Each pair is two rows. How far apart are they, by a hidden measure? 0 means very close, and 40 very far. Two or three weighted sums of its numbers give each row a place; it is the straight-line distance between the places.
[ 0.31 -0.02  0.62 -0.06  0.86  0.66  0.71  0.03  0.29 -0.02]
[ 0.14 -1.31 -0.07 -0.43  0.26 -0.53 -0.58  0.41 -1.24  0.13] -> 6
[ 0.17 -0.31  0.32  0.56  0.38  1.00  0.29  0.10 -0.62  0.16]
[ 0.11 -1.43 -1.40  0.12  0.47 -1.60 -1.97  0.10 -1.32  0.15] -> 25
[ 0.55 -0.83  0.63 -0.08  0.66 -0.38  0.24 -0.31 -0.63 -0.34]
[ 0.38 -1.10 -2.29 -0.32  0.42 -1.82 -1.80  0.00 -1.52 -0.16] -> 17
[ 0.06 -1.12  0.49 -0.28  0.82  0.05  0.59 -0.20 -0.58 -0.07]
[-0.16 -1.15 -1.81  0.02  0.96 -1.61 -1.99  0.44 -1.24 -0.16] -> 16
[-1.64  1.37  0.26 -0.28 -2.38  0.78  0.67  0.13  0.76 -0.16]
[ 0.36  0.25  0.62 -0.10  1.03  0.76  0.68  0.09  1.03  0.21] -> 16
[ 0.20 -0.70  0.29 -0.28  0.31  0.31  0.67  0.22 -0.75 -0.33]
[ 0.21 -0.82 -0.75  0.10  0.61 -0.70 -0.42 -0.28 -1.23  0.36] -> 25
[ 0.20  0.84  0.64  0.08 -0.40  0.84  0.57  0.06  1.09  0.06]
[ 0.36  1.56  0.42 -0.48  0.61  0.46  0.33 -0.08  0.75  0.21] -> 13
[-0.07 -0.90  0.34  0.01  0.36 -0.77 -0.11  0.19 -0.84  0.27]
[ 0.24  0.77  0.15  0.39 -0.92  0.73  0.99  0.11  0.88 -0.05] -> 10
[-1.80  1.08  0.64 -0.18 -2.61  0.28  0.94 -0.07  1.31 -0.17]
[-0.36  0.98  0.50  0.03 -1.70  0.29  0.95 -0.05  1.06 -0.07] -> 2
[ 0.13 -0.53  0.46  0.26  0.64  0.25  0.26 -0.25 -0.34 -0.05]
[ 0.34 -1.02 -0.08  0.33  0.17 -0.46  0.16  0.20 -1.32  0.25] -> 16
[ 0.24  0.81  0.87 -0.25  0.51  0.21  1.18  0.04  1.11 -0.13]
[ 0.73 -1.09 -0.15 -0.14 -0.02 -0.31 -0.19  0.15 -0.97  0.13] -> 18
[ 0.40 -0.70 -0.67  0.18  0.63 -1.27 -0.98 -0.21 -1.25  0.37]
[-0.01 -0.22  0.96 -0.16  0.50  0.60  0.65  0.03 -0.14  0.19] -> 26
[ 0.39  1.24  1.06  0.07  1.01  0.37  1.03  0.17  1.34 -0.08]
[ 0.17 -1.39 -0.24 -0.15  0.56 -0.58 -0.47 -0.35 -1.38 -0.18] -> 25
[-1.21  1.34  0.55  0.00 -2.43  0.92  0.56 -0.05  1.17 -0.11]
[-1.15  0.98  0.47 -0.16 -2.29  0.62  0.59  0.08  1.41  0.39] -> 12
[ 0.15  0.06  1.07 -0.02  0.54  0.82  0.79 -0.14  0.37 -0.02]
[ 0.76 -0.86  0.34 -0.05  0.34  0.12  0.99 -0.15 -0.42  0.17] -> 11
[-0.11  1.02  0.81  0.07  0.18  0.31  0.63  0.45  0.99  0.23]
[ 0.67  0.05  0.49 -0.29  0.53  1.02  0.84 -0.19  0.42  0.24] -> 26
[-0.04 -0.86 -0.76  0.00  0.62 -0.53 -0.34 -0.10 -1.10 -0.04]
[ 0.16 -0.80  0.62  0.00  0.61  0.37  0.31  0.14  0.02  0.31] -> 14
[ 0.49 -1.17 -1.67 -0.07  0.51 -1.89 -2.47 -1.26 -1.64 -0.20]
[ 0.36 -0.13  0.78 -0.21  0.55  0.55  0.76  0.00  0.05  0.35] -> 31
[ 0.14  1.37 -0.07  0.08  0.39  0.67  1.19  0.00  1.10 -0.15]
[ 0.24 -0.93 -0.45  0.44  0.26 -0.52 -0.09  0.19 -1.04  0.34] -> 13
[ 0.10 -0.31  0.67 -0.23  0.45  0.84  0.44 -0.09  0.04  0.22]
[ 0.69 -1.16 -1.90  0.32  0.54 -1.84 -2.37 -0.07 -1.41  0.13] -> 26
[ 0.58 -0.76  0.57 -0.31  0.51  0.39  0.68 -0.30 -0.86 -0.17]
[ 0.09 -1.30 -1.29 -0.15  0.86 -0.77 -0.87  0.30 -1.44  0.22] -> 17
[ 0.17  1.48  0.54  0.14  0.02  0.97  0.46 -0.34  1.02  0.07]
[ 0.42  0.76  0.59  0.25  0.93  0.64  0.57  0.32  0.82 -0.35] -> 18
[ 0.19 -0.89 -0.44  0.04  0.98 -0.37 -0.12 -0.10 -1.23  0.00]
[ 0.29 -0.87  0.83  0.26  0.45  0.33  0.11 -0.18 -0.63  0.07] -> 15
[ 0.22 -1.00 -2.01 -0.17  0.22 -2.07 -2.04 -0.06 -0.97  0.24]
[ 0.06 -0.84 -0.56 -0.04  0.57 -0.59 -1.18  0.18 -1.59 -0.19] -> 24
[ 0.34  0.92  0.71  0.08 -0.34  0.34  0.29  0.27  0.65 -0.15]
[ 0.20 -0.04  0.75  0.04  0.76  0.56  0.74  0.33  0.28  0.06] -> 10
[ 0.10  1.22  0.58 -0.02  0.66  0.44  0.73 -0.09  0.75  0.00]
[ 0.60  1.38  0.54  0.06  0.26  0.63  0.67 -0.30  0.78 -0.78] -> 12
[ 0.33  0.73  0.20  0.22  0.59  0.65  0.28 -0.09  1.25 -0.23]
[-0.03 -0.23  0.87 -0.32  0.40  0.47  0.54  0.21  0.60 -0.04] -> 11
[-0.60  1.04  0.79  0.03 -1.68  0.44  0.53  0.08  0.88  0.16]
[ 0.04  1.35  0.70 -0.20  0.70  1.07  0.26  0.16  0.83 -0.19] -> 20
[-2.27  1.04  0.43 -0.13 -2.28  0.50  0.45  0.04  0.88 -0.05]
[ 0.06 -0.45  0.94 -0.21  0.94  0.55  0.93 -0.02 -0.78  0.07] -> 8
[-0.99  0.77  0.62  0.05 -2.31  0.77  0.69 -0.21  1.05 -0.04]
[-0.11  0.70  0.65  0.15  0.16  0.67  0.89  0.24  0.87 -0.04] -> 15
[ 0.14  1.02  0.89  0.02  0.05  0.91  0.78 -0.23  0.83  0.47]
[ 0.54 -0.99 -0.78 -0.08  0.67 -1.09 -1.34  0.28 -1.22 -0.39] -> 14
[-0.05  0.89  0.72  0.35 -1.32  0.94  0.16  0.13  0.74  0.31]
[ 0.28  1.21  0.71  0.30  0.21  0.30  0.74  0.04  0.81 -0.27] -> 19
[-0.33  0.65  0.60  0.00  0.11  0.74  0.70  0.32  0.71  0.38]
[ 0.58  1.15  0.84 -0.30  0.04  0.65  0.45 -0.08  1.00 -0.10] -> 4
[ 0.47  1.13  0.40 -0.06 -0.56  0.36  0.51 -0.08  1.03 -0.23]
[ 0.66 -1.15 -1.17  0.08  0.89 -1.44 -1.28  0.05 -1.07  0.28] -> 7
[ 0.20  1.07  0.41  0.10  0.71  1.09  0.87  0.04  1.00 -0.09]
[ 0.16  1.16  0.73  0.33  0.56  0.74  0.33  0.44  1.08 -0.11] -> 5
[ 0.21  0.93  0.69 -0.07 -0.76  0.55  0.72 -0.22  1.03 -0.14]
[-0.09 -0.94 -0.37  0.14  0.28 -0.28  0.15 -0.08 -0.99 -0.25] -> 3
[ 0.34 -1.19 -2.14 -0.34  0.50 -1.70 -1.79  0.50 -1.07  0.28]
[ 0.40 -0.96  0.23 -0.25  0.91 -0.04  0.18  0.13 -0.77 -0.04] -> 22
[-0.97  1.02  1.00  0.04 -2.47  0.56  0.59 -0.29  1.11  0.17]
[ 0.12 -1.32 -1.08 -0.13  0.23 -1.17 -0.53  0.12 -1.41  0.03] -> 19
[ 0.62 -1.03 -2.09 -0.66  0.65 -2.14 -2.36  0.02 -1.13 -0.36]
[ 0.12 -0.23  0.50 -0.02  0.81  0.81  0.49  0.11 -0.17 -0.09] -> 27
[ 0.14  1.38  0.73  0.07  0.36  0.87  0.87  0.18  1.12 -0.07]
[-0.19  1.02  0.98 -0.12 -0.03  0.40  0.56  0.09  0.55 -0.12] -> 6
[ 0.04 -1.06 -1.37  0.12  0.49 -1.19 -1.40  0.16 -1.33  0.51]
[ 0.26  0.90  0.64 -0.03  1.03  1.18  0.76 -0.06  0.87 -0.50] -> 24
[-0.51 -1.14 -0.14  0.13  1.04 -0.63  0.09  0.37 -1.13  0.15]
[-0.67  1.38  0.52 -0.03 -1.64  0.46  0.48 -0.06  1.17 -0.01] -> 9
[-0.64  1.23  0.26  0.44 -1.48  0.89  0.57  0.23  1.07  0.12]
[-0.02 -1.08 -1.91 -0.02  0.33 -1.75 -1.38  0.47 -1.16  0.56] -> 27
[0.43 0.84 0.36 0.12 0.81 0.63 0.14 0.14 0.79 0.07]
[ 0.21  0.69  0.68  0.07  0.01  0.38  0.16 -0.17  0.78  0.31] -> 11
[ 0.49 -1.20  0.69  0.16  0.62  0.34  0.70  0.08 -0.65  0.08]
[ 0.53 -1.38 -1.07  0.16  0.74 -1.13 -1.11  0.10 -1.40  0.13] -> 13
[ 0.48  0.72  0.44 -0.11  0.28  0.66  0.57  0.29  1.04  0.07]
[-0.07 -1.26 -0.73 -0.17  0.26 -1.39 -0.91  0.02 -1.14  0.02] -> 16
[ 0.44  0.98  0.74 -0.31 -1.11  0.70  0.71 -0.12  1.08  0.26]
[ 0.35  0.95  0.46 -0.06  0.74  0.90  0.57  0.17  1.17  0.33] -> 10
[ 0.67 -0.88 -2.57  0.13  0.87 -1.80 -2.12 -0.01 -1.33  0.04]
[-1.72  0.74  0.58 -0.50 -2.61  0.53  0.45  0.28  0.74 -0.14] -> 15
[ 0.01  1.15  0.65 -0.16  0.00  0.58  0.37 -0.18  1.04  0.00]
[ 0.11 -1.04 -1.00  0.12  0.61 -1.07 -1.26  0.08 -1.19 -0.03] -> 3
[ 0.42  0.40  1.07  0.10  0.40  0.59  0.58  0.28  0.23 -0.16]
[-0.10 -1.12  0.08 -0.27  0.65 -0.07 -0.14  0.16 -1.17 -0.10] -> 7
[ 0.38  1.04  0.84  0.28  0.49  0.51  0.69 -0.18  0.90  0.01]
[ 0.61 -0.50  1.32  0.11  0.53  1.14  0.53 -0.30 -0.51  0.25] -> 29
[-1.16  0.79  0.29 -0.07 -2.51  0.68  0.79  0.28  1.27 -0.39]
[-0.69  1.07  0.37  0.36 -2.76  0.71  0.44  0.05  1.02  0.01] -> 20
[ 0.10 -1.33 -1.73 -0.08  0.58 -1.79 -1.71  0.24 -1.56 -0.02]
[ 0.49  0.70  0.54 -0.23 -0.25  0.24  0.67 -0.69  1.06  0.25] -> 14
[0.09 1.14 0.75 0.07 0.57 0.75 0.90 0.48 0.91 0.17]
[-0.69  1.23  0.89 -0.01 -2.21  0.53  0.66  0.08  1.09  0.17] -> 15
[ 0.39  0.98  1.01  0.54  0.67  0.42  0.86  0.15  0.91 -0.21]
[-0.24  1.10  0.50 -0.14 -1.45  0.72  0.60 -0.12  1.15 -0.43] -> 14
[ 0.05  0.90  0.74 -0.57 -1.58  0.80  0.76 -0.50  0.99 -0.23]
[ 0.07 -1.10 -2.19 -0.10  0.21 -1.95 -1.64  0.02 -1.09 -0.04] -> 26
[ 0.01  0.83  0.60 -0.29  0.51  0.74  0.33  0.15  0.85 -0.25]
[ 0.53  0.94  0.33  0.12  0.49  0.90  0.67 -0.06  0.93 -0.03] -> 11
[-0.18  0.08  0.08 -0.08  0.55  0.79  0.70 -0.25  0.24 -0.26]
[-0.88  1.05  0.66  0.36 -2.24  0.94  0.78 -0.07  0.67  0.13] -> 22
[-1.44  1.10  0.85 -0.06 -2.11  0.68  0.50  0.25  1.41  0.17]
[ 0.26  1.09  0.48  0.08 -0.91  0.26  0.69 -0.09  0.76 -0.38] -> 10
[ 0.22  0.91  0.36  0.29 -0.36  0.51  0.78  0.15  0.79 -0.14]
[ 0.03 -0.32  0.87 -0.29  0.67  0.41  0.72 -0.06  0.13  0.38] -> 9
